Rows are one point carried round by a steady rotation, each followed by how many steps it has turned.
The counts run from 0 to 36.
[-47  -7  12  25 -28  12 -31 -14   6 -21   3  12  29] -> 6
[ 22  13  26  23  17 -15 -28   5  17  -1   0   7  34] -> 21
[-29  -6  25  42  -3 -20 -18 -20   6   3 -15  12  27] -> 10
[-50  -3   8   6   8  -5 -18 -41  34 -16   3  19   5] -> 2
[ 26  21  18   7 -13 -15 -22  27  14 -21  17  -4  31] -> 23
[-45  -2 -10   7  -3   3 -24 -13  27 -32   8   0  17] -> 0
[-47   0   1  34 -29  -5 -32  -8  19 -15   9   7  20] -> 5
[  0  26  38 -21  13 -20 -26  21  27   6 -23 -19   9] -> 33
[-30   2  20  18 -23  -2 -27 -24  19 -17  12  28  29] -> 7
[  7   2  27  31  -4 -17 -36 -28  12  -9   8  27  28] -> 14
[ 34  17  34  12  -2 -20 -26  -2  13  -6  11  24  37] -> 20
[ 15  24  36 -26  -8  -8 -31  30  23 -18  -1  -8  12] -> 31
[ -7   7  41 -29  -8   0 -21  33  23 -10  -3 -15  -5] -> 36
[ 36  19  31   1 -11   0 -40  21  20 -16  10   1  33] -> 24
[ 33  21  25  24   1 -24 -27  16  16  -8  -6  -6  32] -> 22
[ 27  24  37  -2  11 -27 -35   7  26  -1  -9 -19  19] -> 27
[ -1  25  35 -26   3 -14 -22   4  27   4 -12  -9   5] -> 32
[-10  16  30 -21 -18  -2 -31  38  26 -14 -12 -33   5] -> 35
[ 18  26  18   2  -8 -21 -31  20  19  -2 -12 -26  18] -> 28
[ 11  27  23 -12  -7 -10 -25  39  25 -12   5 -22  24] -> 29
[-39  13  11  32 -11 -25 -21 -32  24 -12 -11  -8  17] -> 4
[  9   5  28  42 -19 -22 -23  -3   6   4  -8  15  38] -> 16
[ 28  -1  30  19  -8 -12 -29  -1  25 -17   8  19  38] -> 19
[ 35  29  40 -15  18  -2 -23   9  25  -1   0  12  19] -> 26
[ 18  20  30 -15  -9   9 -28  28  24 -15   3 -15   4] -> 30
[-25  -2  19  18 -13 -10 -22 -28  22  -6  -1  40  21] -> 8
[-37   0   7   0  -3   7 -19 -19  30 -31   9   6   6] -> 1
[-43   6  14  19   7  -8 -32 -35  30 -10  -9  17  19] -> 3
[ 36  14  44 -12  -2  -5 -34  18  28 -21   6   7  14] -> 25
[-13  16  27 -17  -4 -17 -25  27   9   0 -20 -36  -2] -> 34
[ 26  -2  22  22 -18  -4 -37   1   8 -13  10  16  43] -> 18
[-16  -4  12  32 -30  -9 -23  -7 -13  -5   6  14  24] -> 11
[-23  -7  22  36  -6 -19 -37 -26  21   5  -2  32  29] -> 9
[ -8  -4  18  23 -22  -5 -28  -5  11 -22  15  26  41] -> 12
